128 stands for zero in the data rows.
Here are some points:
[ 62  90  89 106 122 161 145 160 165 173 194 165 128 113 100  87  99 128
 136 157 211 195 206 211 188 118 109]
[169 171 166 114 111  72   5  23   5   0   0   0   7  26  68  94 125 122
 109  91  76  88  68  85 131 152 169]
[126 131 128 111 120 118 122 121 120 133 120 121 131 140 112 132 126 132
  98  88  94  92  89  86  93 112 153]
[ 60  89  77 128 118 146 184 199 207 221 219 195 192 145 156 127 120 122
 136 162 170 187 180 174 142 117  75]
[135 118 161 129 131 101  98  87  81  70 101  93 112 145 135 164 151 140
 129 115 109  76 102 113 134 156 196]
[ 83  93  75 102  80  95 133 124 144 136 150 123 133 118  99  99  96 104
 114 123 135 163 155 179 158 152 140]
[115 106 105  79 114 119 121 105 140 112 140 131 140 146 127 131 124 108
  92  82  55  68  46  88 109  80  95]
[174 156 138 145 115  89  99  57  57  47  34  61  60  94 118 107 122 143
 120 118 108  98 106 119 111 143 139]
[138 119 104 116 119 101 118 139 109 126 116 124 161 147 138 139 108 116
 102  79  68  53  72  87  93 128 113]
[130  97 120 112 155 115 125 124 108 144 129 146 158 153 144  98 136 115
  92  91  80  90  99  78  71 111 101]
[106 134 138 131 173 172 149 150 146 170 134 133 147 122 149 130 128 136
 142 133 178 176 185 185 148 149 146]
[147 148 153 146 159 141 134 128 102 119 113 115 116 132 139 135 135 145
 151 142 155 150 160 128 144 127 119]
[107 106 122 167 151 147 150 163 179 194 182 172 158 165 117 121 126 120
 164 160 151 139 145 147 125 100  93]
[142 140 129 147 135 115 126  95  99 107 107  81  60  72  78  76 133 131
 180 187 204 212 222 204 189 185 136]
[124 102 111  95 118 109 110 102 109 121 119 116 140 141 130 129 122 113
 104  82  91  87  82 102 107 127 142]
[131  94 109 112  83  95 108  78  82  93  99  88 105  92 101 106  77 101
  73  73  64  41  41  35  73  86  58]
[ 83 103 104  83  89  94  90  84  93  98 120 105 115 111  98 109  91  93
  72  81  49  38  41  35  65  74 106]
[142 131 131 119 117 113 100 113 102 106  90  94 110 110 117 116 135 129
 108 124  83  85  93 101 112 103 113]
[128 106  96 129 130 126 165 166 154 180 141 151 143 141 131  99 118 126
 124 129 161 151 156 153 120 124  79]
[150 165 140 155 132 140 101  95  88  74  70  67  87  87  93  99 125 141
 165 182 184 216 196 188 186 168 149]
[130 135 122 107  75  82  87  94  76  64  51  90  97 109 128 125 137 112
  83  81  67  73  73  80 106 144 161]
[107 102 110  80  96 110 127 128 128 142 136 147 159 136 150 135 130 116
  76  78  63  48  68  53  65 110 139]
[118 112  97 113 131 134 149 160 174 184 219 207 200 197 172 140 156 105
  77  80  36  28  23  37  84  95  92]
[155 153 159 121 133 124  91 100  56  81  95 103 128 116 130 137 153 124
 120  95 100  72  90  95 128 135 160]
[125 134 145 137 161 165 148 164 152 174 167 152 149 134 128 140 138 173
 174 198 185 224 209 192 198 159 146]
[ 73  94 118 123 115 119 144 164 163 163 176 139 135 116 113 107 101 121
 118 155 181 198 205 195 155 161 130]
[161 153 155 121 125 122  94  99  64  87  95 106 129 115 133 129 147 128
 122  91 100  79  85 100 120 139 160]
[ 93  89 104 117 141 141 198 213 235 215 238 205 223 183 156 134 114 128
 124 138 150 173 145 150 160 141 121]
[139 119 165 133 128 102  97  77  80  61 101  91 111 137 137 160 152 136
 129 108  98  64  93  99 128 150 198]
[162 154 148 155 136 126 105 107  89  65  91  68  73  94 119 133 143 155
 167 171 177 157 165 175 177 182 178]
[138 138 131 137 139 136 127 130 128 124 144 126 116 145 143 157 139 139
 141 128 100 111 126 111 115 111 120]
[112 130 134 133 161 168 159 160 154 179 147 149 157 131 155 136 134 135
 138 135 174 175 175 183 151 138 136]
[104  95  66 102  73  98 115 126 128 189 159 156 170 161 166 133 114  84
  57   2   0   0   4  16  39  55 105]
[131 131 120 141 124 122 114  95  93  88  80  89  79  83 110 122  99 127
 129 137 118 121 132 129 124 137 148]
[169 150 137 143 119  83 104  64  63  57  47  68  75  99 125 114 119 139
 121 120 107  96 103 119 113 140 141]
[123 125 109 117 117 146 152 152 143 153 152 146 148 142 131 127 134 136
 133 133 141 139 122 119 120 122 112]
[137 131 132 141 101 132 113  98  93  81  78  81  74  82  80  92 100 121
 135 143 161 169 146 168 144 142 124]
[164 144 149 138 155 134 121 108 117 121 121 112 124 142 149 128 143 140
 145 128 127 138 134 144 137 150 144]
[137 151 124 117 105 123  97  81 106  91 108  93 105 105 105 119 110 108
 109 107 110 103  96 116 121 136 152]
[112  94 104  83  98  76  97 106 116 111  91 133 130 131 114 104 106  79
  82  54  45  42  25  29  30  58  67]
[126 140 109 134 104  83  83  82  73  70  79  94  97 117 131 142 129 113
 103  61  67  64  69  75 114 135 150]
[126 119 125 122 136 129 141 130 150 133 152 143 131 127 124 132 120 128
 117 112 118  94 109 128 100 117 107]
[157 156 168 150 149 158 141 120 150 134 136 114  79 144 110 124 150 144
 176 151 135 137 122 127 129 122 117]
[102  48  84  97  95 124 136 159 159 185 213 202 187 194 153 149 120  96
  68  75  66  55  74  88  85  80 108]
[138 147 156 134 141 119 107  93  99  77  85  86  70 114 124 140 119 136
 147 122 126 104 117  93 104 127 128]
[112 134 127 140 127 135 107 114 116 118  83 100 103  93 114 120 123 129
 151 144 156 146 137 145 102 108 132]
[131 117 122 117 133 109 113 107 112  81 114 113  96 110 131 140 123 124
 111  99 102 100  96  90  89 101 108]
[119  88 113 105 103 109 128 132 141 154 165 188 161 135 160 137 130 112
  68  74  55  54  50  48  83  94  98]
[119 122 103 123 106 116  83  98  95  85  79  82  99  93  91  85  98 118
 127 152 155 185 162 168 162 160 147]
10 more points follow, each with its number after it:
[125 116 117 110 114 120 109 126 128 123 140 134 138 138 131 122 122  97
  92  93  92  95  99  95 104 118 130] 0
[143 140 150 126 118 108 120 107  95  94  92 108  98  95 114 125 131 124
 123 121 125 119 113 121 122 130 131] 1
[137 157 168 168 162 158 164 183 159 159 149 134 139 117 132 127 127 169
 202 216 228 235 246 231 208 186 159] 2
[120 118 130 166 160 125 177 168 171 175 183 182 156 141 135 103 134 135
 159 143 169 171 160 114 152  89  81] 3
[150 142 139 127 110 120 103  62  61  56  78  72  84 100 104 135 119 127
 123  90  94  81 115 102 103 100 129] 4
[161 163 129 123 112 110 103  95  98  86  65  96 103 132 138 133 124 132
 100  89  78  73 102 109 120 139 175] 5
[153 132 148 154 129  92 114  94  82  59  73  77  84 123 109 127 123 109
 126 109 100  82 104  92  89 102 114] 6
[148 138 150 115 119 103 115  68  65  62  98  91  85 108 132 138 161 126
 121  91  99  98 120 107 143 129 164] 7
[145 149 140 115 115 103  78  83  84  77  65  78 112 106 118 122 116 136
 115  93  92  55  76 111  97 159 162] 8
[ 94 103 151 122 161 145 187 180 230 196 227 212 202 187 168 175 127 154
 120 129 149 149 153 173 164 166 162] 9
Which two of these numbered points are nearest to each point below by angle, seen from the average point of the first points? Their numbers follow each, nearest first.
[127 145 176 154 153 146 128 174 161 166 154 144 134 115 108 129 138 142
 170 216 221 248 237 227 196 168 157] > 2 3
[112 122 146 128 135 144 145 155 173 147 154 148 130 134 119 121 117 119
 130 134 162 158 133 119 100  75  83] > 3 9
[136 144 168 155 151 137 124 157 151 151 144 134 130 113 106 129 128 145
 164 194 198 225 210 201 181 157 152] > 2 3
[156 140 143 151 130  94 113  92  80  68  72  75  83 117 111 133 119 107
 123 106  94  83  93  91  97 107 117] > 6 4
[ 90  81  90  98 129 131 155 184 190 197 195 204 178 178 160 149 124 121
 133 109 122 143 130 128 140 118 135] > 9 3
[144 127 135 120 129 125 107 101 115 112 132 108 123 125 122 127 142 140
 134 118 124 122 106 121 133 124 143] > 7 1
[162 165 120 113  99  96  96  81  88  79  48  94 105 143 129 131 116 125
  85  78  58  49  96 100 125 146 195] > 5 8
[127 159 122 147 106  85  77  71  55  55  56  72  81 101 128 132 122 113
 112  62  67  72  80  79 119 157 160] > 8 5
[165 188 187 191 169 184 165 161 147 133 147 151 130 122 131 161 164 171
 182 228 246 244 253 248 207 173 157] > 2 3
[118 125 141 124 141 166 172 158 189 189 173 148 164 143 128 111 130 131
 152 163 172 174 163 162 136 102  71] > 3 9
[ 31  40   6  14  49  79 102 146 171 200 213 240 210 187 170 142  72  47
   1   0   0   0   0  15  13  59 110] > 0 9
[ 99 100  90  98  95 109  98 116 122 123 115 147 136 143 107 116 129  76
  70  70  71  84  67  80  87 101 143] > 0 8
[109 114 108 113 103 136 126 115 115 126 127 131 129 140 132 124 117 116
 121  93 103 103 102  91 106 111 130] > 0 5
[154 141  95 154 118 110 131 101 126 125 115  97 117 137 117 121 135 145
 123 130 119 107 120 115 124 120 120] > 6 5
[142 145 146 121 120 120 115  96 112 105  91 100 107 119 120 127 118 136
 137 147 124 145 125 127 131 126 133] > 1 2
[185 194 203 177 179 165 162 151 132 120 124 102 118 117 156 155 171 173
 207 221 233 239 226 234 229 194 180] > 2 3
[ 82  61  92  45  73  99  90 129 136 141 175 168 112 144 155  99  97  65
  55  52  22  33  39  73  48  64  67] > 0 8
[ 99  81 109 120 117 136 162 187 186 172 189 174 145 125 112  96 121 128
 141 168 148 153 158 131 119  73  72] > 3 9
[ 83  99  92 106 101 138 173 191 201 228 234 223 206 184 178 134 126 117
  99 120 123 115 109 147 125 118 120] > 9 3
[141 142 120 128 129 113  89  83 124 103 107 112 113 145 109 135 141 122
 128 126 148 121 131 108 125 112 165] > 7 5
[ 94 106 104  92  92 116 100 122 145 128 144 143 123 121 142 114  94 111
  83  80  94  87  77  79  83  79  86] > 0 6
[175 182 147 139 133 149 108  86  77  74  58  42  59  74 126 115 140 156
 175 178 148 142 173 145 138 139 150] > 1 7
[ 89  99  70  96  89 104  96 118 129 133 108 160 145 146 108 124 127  61
  53  51  60  60  49  67  73  93 146] > 0 5
[125 153 131  97 117  88  93  92  60  60  49  76  92 119  96 136 110 130
 122  99  89  67  58  88 117 125 148] > 8 4
[178 165 146 131 122 122 110  96  47  57  82  63  88 105 107 126 134  96
 116  94  87  68  53  64  66  75  93] > 6 4
[ 78  68  90  88  74 107 120 161 169 206 203 211 197 196 191 175 105  79
  73  51  21  13  26  33  66  87  90] > 0 9
[110 100  96 105 103 112 111 166 161 183 185 194 197 182 170 162 132 106
  66  24   8   0  13  17  62  81 101] > 0 9
[169 157 135 137 126  95  98  74  71  73  54  58  78  94 117 138 110 110
 112  92  75  77  50  71  96 113 121] > 6 4
[168 153 132 126 108 104  94  80  44  42  71  63  94 112 111 135 135  90
  97  72  66  32  26  50  65  77 119] > 6 4
[ 70  57 109 105 132 159 191 221 229 251 250 232 232 190 165 136 117 121
 128 144 194 157 200 190 174 163 127] > 9 3
[148 122 173 128 123  86  80  54  50  27  81  69  94 142 136 170 156 134
 120  87  76  24  60  73 112 154 216] > 8 7
[179 171 147 121 129 104  84  58  72  68  69  84 105 111 146 131 133 117
 117  90  82  64  75  83 100 138 157] > 8 5
[ 94 112 107 117 106 128 151 161 162 181 188 174 162 160 156 126 126 123
 108 124 140 125 124 152 136 127 129] > 9 3
[153 143 141 136 112 115 102  52  56  40  65  58  80  93  90 133 110 118
 131  89 102  80 130 120 115 111 135] > 4 6
[129 140 103 113 103 109 120 117 123 125 101 128 134 149 140 131 119 123
  98  98  85  84 118 119 130 140 164] > 5 0
[ 87  90  89  97 133 168 213 222 253 248 253 255 238 217 178 148 138 124
 135 134 125 158 143 132 143 131 103] > 9 3
[162 194 188 140 138 146 119 100  69  53  39  52  62  98 103 131 164 173
 162 198 163 182 181 140 162 175 148] > 1 2
[141 157 123 106 106 114  82  68 106  85 112  96 116 115 121 134 114  99
  90  78  74  57  60  79  99 124 160] > 8 5
[ 59 100  89  91 132 157 185 214 238 243 245 246 217 175 164 156 122 106
 115 154 135 160 161 163 165 126 114] > 9 3
[ 70  88 104 111 110 142 155 189 205 220 226 218 234 217 192 141 121 127
 101  97  91 100  90 122 108 103 108] > 9 3
[129 136 128 145 128 130 108 112 123 104 102  99 116 121 127 131 116 147
 118 133 103 109 113 123 113 115 123] > 6 4
[112 123 159 142 155 159 172 182 198 171 170 166 140 144 112 128 128 123
 152 164 197 196 168 147 113  76  79] > 3 2
[176 176 153 140 136 142 107  85  72  76  62  44  66  79 120 120 142 158
 176 178 156 155 179 160 163 161 166] > 1 2
[125 126 143 135 177 160 175 166 159 187 172 149 150 136 123 122 122 141
 144 164 146 169 138 135  84 101  77] > 3 9
[ 92  79  85  72  94  76 110 120 144 139 116 155 156 136 115 102  96  67
  83  56  64  54  42  38  29  65  57] > 0 6
[163 165 145 130 105 111  68  68  35  20  35  48  70  78 115 116 130 134
  95 111 101  62 100  66  90 123 152] > 4 8
[162 155 157 118 134 128  95 105  65  94 100 109 130 120 130 139 154 138
 128 103 102  92  96 108 137 147 164] > 7 5
[160 148 146 145 140 112 102  90  65  82  67  79  84  86 111 129 121 120
 116 134 119 121 110 109 123 129 136] > 1 4
[157 154 149 126 134 112 100  97  78  67  72  83 126 124 170 135 133 121
 109  95  80  51  59  69  98 124 152] > 8 5
[143 146 153 143 121  81  75  47  41  24  31  41  51  45  66 106 120 127
 135 135 127 131 141 131 145 156 169] > 1 4
[114 103  88 120 131 116 117 136 129 147 168 167 161 186 149 167 106 103
  66  64  49  23  30  31  48  62  98] > 0 5
[103  92  88  88  89  87 113 113 113 138 139 170 165 154 152 135 118 118
  96  55  77  41  39  69 114 113 124] > 0 8
[116 123 109 120 121 109 127 137 132 157 143 140 153 148 147 152 160 109
  97  84  81  66  60  76  94 107 140] > 0 9
[107  89  99  76 104  94 128 134 153 124 137 152 161 153 137 118 104  86
  86  46  51  50  59  53  84  91 126] > 0 5
[133 129 132 152 164 179 206 194 221 213 192 199 183 145 138 153 148 138
 159 192 198 209 190 174 145  86  63] > 3 9
[143 129 147  96  88 101  87  78  72  60  67  95  79 108 100 110 139 120
 107  99  80  89  55  61  88 123 144] > 8 4
[152 137 140 128 109  74  88  81  58  65  56  62  74 105 113 130 128 122
 132  88  71  59  84  63 101 110 113] > 6 4
